In the rows, 128 means zero.
One turn moves each row of this set onto another row. After a few examples, where does it send each row asked below?
k751: [121 141  93 139 129 114  86  94 114 136 125 123 119 137  97 105 107  81]
k254: [113 139  90 114 141 180 119 116 117 119 124 115 129 109 111 112 113 104]
k299: [119 115  85 126 143 105 101  89 111 135 120 123  94 113 128 162 113 120]
k64: [135 114  79 115 117 148 110  72 134 120 111 112 158 102  98 117 116 120]
k793: [128 118  85 114  96  87 122 117 138 125  96 124 140  95 107 156 118  90]
k610: [112 112  92 127 132 149 137 112 133 152 107  92 118 141 116 155 112 112]
k806: [ 91 125  96 113 145 111 131 122 116 159 141 127 135 107  97 144 109  85]
k506: [123 123  98 120 131  74 111 119 108 125  77 129 127 111 110 112 136 113]
k953: [134 151  85 107 126  99 108 141 117 121  91 121 116 103 118  98 137 119]
k432: [107 124  86 112 126 125 149 120 124 122  92 119 130  86 115  84 108 102]
k556: [125 122  78 111 127 110 101 110 134 126 117 124 128 155 122  85 107 126]
k102: [121 120  96 108 129 169 132 115 131 131 118 118 130 127 107 158 124  93]
k724: [102 117 113 105 144 114 108 111 122 149 147 118 154  85  98 130 103  97]
k482: [128 110 100  94 145 131 147 132  96 123 136 109 152 102 110 139 120 107]
k140: [132  91  88 111 120 134 107 119 106  98 115 105 133 131 106 167 114 112]
k388: [ 97 111  79  75 126 131 143 101 136 145 121 120 134 130 103 106 124 118]
k355: [112 124  91 115  94 128  77 110 145 125 119 116 131  92 101 151 117 127]
k576: [116 115 122 104 151 139 122 140 112 116 134 120 135 133  82 132 111 109]
k582: [122 118 120  92 140 109  89 117 131 109 100 103 135  79 107 106 118 112]
k251: [130  98  87 128 131 121 104 132 130 113 118 124 133 119 131 172 113 133]
k452: [ 99 133 117  95 126 109  90 150 133 121 114 131 127 116 111 103 111 126]
k84: [135 127  86 112 138 167 139 119 134 130 104 115 135 121 103 153 132 119]
k503: [140 112  72  92 150 117 112  96 109 114 104 113 100 120 140 127 122 114]
k935: [ 87 127  86 117 115 144 140 110 125 129  97 119 127 125 110 116 116  66]
k747: [103 136  80 102 132 128 165 101 130 129 138 113 128 133 107 123 110 115]
k702: [111 111  66 108 129 109 121 152 139 134 116  98 140 109 102 163 107 111]
k777: [103 126  81 120 115 107 116 113 137 118  78 124 109 104 103 163 138 120]
k28: [116 122  89 115 176 127  93 115 109 122  91 116 131 125 108 140 121  78]
k623: [141 106  95 114  86 116 141 114 148 129 112 123 140 119 109 131 133 128]
k125: [125 142  75 136 107 117 105 103 124 103  95  99 140 107 119 112 135 138]
k234: [134 136  90 108  91 137 151 109 123 125 130 125 137 114 107 128 118  83]
k383: [126 127  66 127 143  79  99 124 134 106 109 101 116 132 109 145 125 103]
k152: [105 129  77 121 120  95  92 109 151 139 120 113 143  85 129 101 115 121]
k68: [ 80 121 104 107 136 103 135 153 103 120 108 115 126 133 104 125 112 127]
k159: [124 134  97 148 142 101 115 128 133 128 117 110 119 118  91 166 109  85]
k862: [135 152 100 119 138 127  94  98 111 109 111 130 126 123 119  96 114  86]
k550: [ 95 134  99  99 130 115 120 108 124 135 114 125 151  94 115  81 106 129]
k313: [129 101 100 131 133  90  91 133 137 101 119  87 121 111 117 121 131 115]
k500: [101 127  70 108 127 127  94  84 111 141 110 118 116 123 136  99 127 127]
k293: [ 86 120  79 122 115  94 108 134 131 143 115 108 152 114  73 117 126 104]
k19: [100 125  75 116 128 109 129 124 119 125 118 123 160  99 119  88 111 138]
k369: [126  92  93 145 122 114  98 103 120 155 130 102 122 128  98 145 111 117]
k101: [125 122  88 118 179 133 144 112 130 125 116 132 129 130 110 107 122 106]
k572: [ 99 132  93 114 101 147  85 111 137 121  96 126 127  88 103 147 123  91]
k475: [129 117  81 138 125  75  84 121 118 116 114 109 110 116 103 141 117 101]

k500 turns into k576
k68 turns into k623
Now find these:
k19 turns into k84
k152 turns into k254
k125 turns into k101
k293 turns into k64
k751 turns into k724
k747 turns into k251
k475 turns into k550
k482 turns into k777
k610 turns into k313
k862 turns into k806
k388 turns into k140
k935 turns into k369
k234 turns into k299

One turn moves each row of this set onto another row. After a few examples, where does it send each row asked below?
k764: [124 121 128 127 152 138  83 100 101 120 105 142 123  96 125 121 158 105
 175 117 115 145 139 138]
k607: [136 105 132 126 149 153  85  94 128 144 123 130 134 116 148 127 151 112
 182 105  97 124 140 146]
k400: [125 143 126 112 122 128 123 114 169 128 124 140 124 132 142 141 148 104
 147 123 145 100 110 153]
k210: [128 115 135 150 141 119 121 157 143 142 115 128 111 114  97 124 154  76
 131 117 107 122 116 179]
k41: [143 105 110 143 126 143  82 136 158 134 105 162 126 136 114 123 128 109
 139 107  97 154 110 178]
k590: [129 154 138 128 143 124 104 159 104 131 100 124 137  91 139 125 136 122
 152 109 117 109 103 156]
k496: [128 122 131  68 136 131 107 113 126 148 118 160 148 112 129 136 139 128
 141 133 109 113 147 128]
k782: [119  79 148 123 150 137 122 147 130 131  91 136 112 100 130 117 112 119
 147  98 105 136 132 108]
k111: [126 104 150 113 135 138 101 154 140 154 156 114 128 117 101 133 115 130
 134 106  89 131 110 130]
k390: [134 117 124 157 130 139 128 126 129 174 121 135 143 123 130 146 153 100
 121 141 116 108 104 125]
k137: [117 136 145 151 139 126 127 139 134 148 111 133 125 123  89 144 162  79
 127 125 104 125 123 169]
k235: [126  93 142 117 151 149 112 140 129 104  71 127 116 107 114 127 141 123
 140 106  94 129 106 113]
k917: [128 145 133 141 159 128 121 114 130 133  93 155 139 140 136 115 125  94
 148 103 142 119 139 158]
k291: [103 163 131 145 155 124 116 134 132 143  90 145 139 138 126 119 131 106
 145 105 119 120 138 154]
k415: [119 113 107 104 133 140 115 131 141 113 119 162 129 112 104 153 118  69
 151  77 102 113 128 133]
k24: [143 130 130 133 111 134 131 110 149 119 131 138 126 114 145 144 141 104
 136 127 147 100 107 147]
k840: [123  98 149 108 127 151 108 135 131 145 149 122 114 134  86 151 143 134
 133 111 103 129 115 161]
k628: [126 103 140 106 140 131  78 113 106 131 109 126 141 104 134 130 159 103
 171 100 108 144 135 164]
k675: [136 103 152 122 125 158 109 148 135 144 152 134 138 143  98 110 131 134
 130 123  97 137 106 147]
k403: [140 117 135 139 135 139 123 144 115 182 124 127 150 136 145 132 153 112
 131 130 116 111 101 137]
k218: [146 107 131 135 155 153  89 105 112 120  99 148 152 121 128 117 160 109
 175 106 105 145 129 147]
k509: [131 108 113 155 122 132  86 142 125 138 105 176 122 133 126 136 122  92
 135 100 107 158 131 166]
k437: [125 120 123  96 119 152 128 146 138 101 111 169 148 119 110 142 123  84
 151  92 109 127 101 118]
k487: [114 104 139 134 115 147 102 140 121 147 149 114 104 139 107 120 137 130
 124 119 101 141 114 149]
k847: [144 121 139 138 147 119 153 176 146 125 124 154 128  99 110 138 139 103
 150 106 128 115 113 130]
k957: [114 133 108 102 103 144 119 148 139 115 129 166 118 107 115 160 127  89
 158 101 115 132 101 124]
k96: [126 114 133  89 112 155 115 126 133 116 119 160 118  97 119 156 108  80
 159  94 119 123 103 146]
k573: [119 116 134 101 116 140 105 133 131 148 143 175 134 129 139 134 162 126
 151 148 112 117 142 127]
k964: [139  81 142 122 144 152 129 141 113 135  84 125 106 107 122 145 130 123
 129  97  83 127 124 132]
k997: [121 120 126  78 122 145 100 130 149 138 127 168 145 118 123 117 152 120
 146 150 104 111 117 128]
k14: [142 122 127 148 134 117 139 168 145 115 125 147 125  86 135 119 134 115
 151 110 131 105 119 133]
k426: [121  98 100 136 134 128  93 143 150 156 109 164 135 148 123 141 126 114
 141  86 107 154 137 157]
k638: [119 106 157 126 143 143 120 147 114 114  91 142 105 107 121 144 123 133
 139 107 110 134 118  98]
k731: [148 109 120 123 116 129 107 140 165 144 118 168 126 121 127 146 118 108
 148  99  99 159 134 180]
k462: [126 103 118  97 139 153 112 126 138 166 133 180 133 113 124 138 140 127
 159 138 111 108 135 115]
k522: [136 140 134 121 159 131 100 142 106 145  93 118 131  90 133 135 139 117
 146 120 120 103  87 137]

k840 turns into k462
k210 turns into k403
Now find these:
k638 turns into k764
k24 turns into k14
k41 turns into k675
k496 turns into k415

One turn moves each row of this set onto another row. After a few examples, where does it send each row asked below?
k574: [119  86 137 127  91 123 102 143 120 135 143  73 119 137 111 117 114  98
 108  93 155 122 112 118]
k968: [150  99 128 117 124 120 115 158 134 129 177 123 139 131 101 132 153 114
 112 101 122 116 115 202]
k62: [103 116 134 144 130 125 146 162 104 123 135 108 132 130 103 126 132 138
 121 101 155 131 129 187]
k453: [120 116 132 153 112 127 134 150  98  96 146 105 129 146 104 127 144 138
 130 133 143 129 123 172]
k261: [156 108 105  90 127 119 119 145 145 144 123 135 127 149 101 132 123 134
  73  87 145 119 106 125]
k784: [153  92 112 137 105 126 108 159 148 177 130 120 125 142 112  95  97 151
 119 128 171 119 123 152]
k352: [180  93  91 126 101 134 107 131 146 110 136 119 112 157  99 112 127 130
  84 118 145 116 101 125]
k314: [156 108 120 125 123 124 130 155 142 121 162 128 123 153  94 119 154 110
 112  91 128 127 110 209]
k679: [117 106 132 163 117 132 131 154 103  99 147  99 131 131 105 120 134 138
 126 127 144 124 127 181]
k435: [157  98 111 123 105 121 122 152 128 130 179 120 125 142  99 126 163 112
 120 102 148 126 110 203]
k721: [174  75  86 136 102 139 100 137 148 123 144 107 118 130 103 107 117 130
  83 110 157 108 107 136]
k585: [120 107 144 125 107 125 119 143 134 122 119  90 108 165 101 110 110  94
 100  80 136 132 108 122]
k439: [162  95 112 149 102 131 109 153 152 158 127 120 118 155 109  88  98 149
 120 138 161 121 120 152]
k554: [159 105 112 125 110 124 129 152 136 123 170 124 119 153  94 120 160 109
 117  94 143 130 109 208]
k455: [112  91 148 122 107 122 102 148 125 138 137  79 125 135 111 121 108  99
 102  87 139 119 114 118]
k892: [125  92 129 133  84 126 109 140 122 128 138  75 107 153 107 110 118  95
 111  92 162 129 107 120]
k946: [158 116 129 124 113 119 110 153 150 158 120 138 126 171 108 105 104 152
 115 141 137 123 119 137]
k700: [150  89 101 101 129 125 113 152 146 156 130 123 132 121 105 127 114 135
  71  79 157 112 112 136]
k40: [153  95 119 118 112 119 114 155 127 132 184 119 136 132 103 132 160 114
 118 105 137 117 113 199]
k43: [171 110  99 103 112 125 115 135 144 121 126 134 117 165  98 125 130 131
  79 107 139 122 101 120]
k337: [151 105 129 120 129 122 122 157 142 122 166 129 132 142  97 125 151 113
 109  94 118 120 114 206]
k15: [148 112 129 113 117 115 110 159 146 176 123 137 134 158 111 113 103 154
 113 132 147 122 123 138]
k884: [126 102 133 133  92 127 119 140 129 121 126  83 101 167 101 107 116  93
 107  86 152 135 105 123]
k494: [107 126 134 134 125 120 149 158  99 119 134 115 130 145 102 133 141 139
 123 107 154 138 126 178]
k466: [159  73  92 123 117 134 104 147 148 145 141 109 127 112 106 113 110 133
  78  91 163 106 111 141]
k431: [146 101 121 120 113 118 109 162 145 185 128 128 134 143 114 108  99 154
 115 125 164 121 125 146]
k984: [109 105 133 158 126 132 137 160 106 114 141 100 132 122 105 120 129 139
 123 110 151 125 129 188]
k495: [115 127 133 138 115 121 143 152  96 106 140 114 129 153 102 133 147 137
 127 123 147 137 123 171]
k786: [164 107 120 142 105 127 109 150 154 149 122 130 118 170 106  93 101 150
 118 145 144 123 117 144]
k872: [113 102 152 120 114 123 110 148 132 130 125  87 120 149 105 118 106  97
  97  81 130 125 112 120]

k784 turns into k439
k43 turns into k261
k314 turns into k337
Now find these:
k884 turns into k585
k984 turns into k679

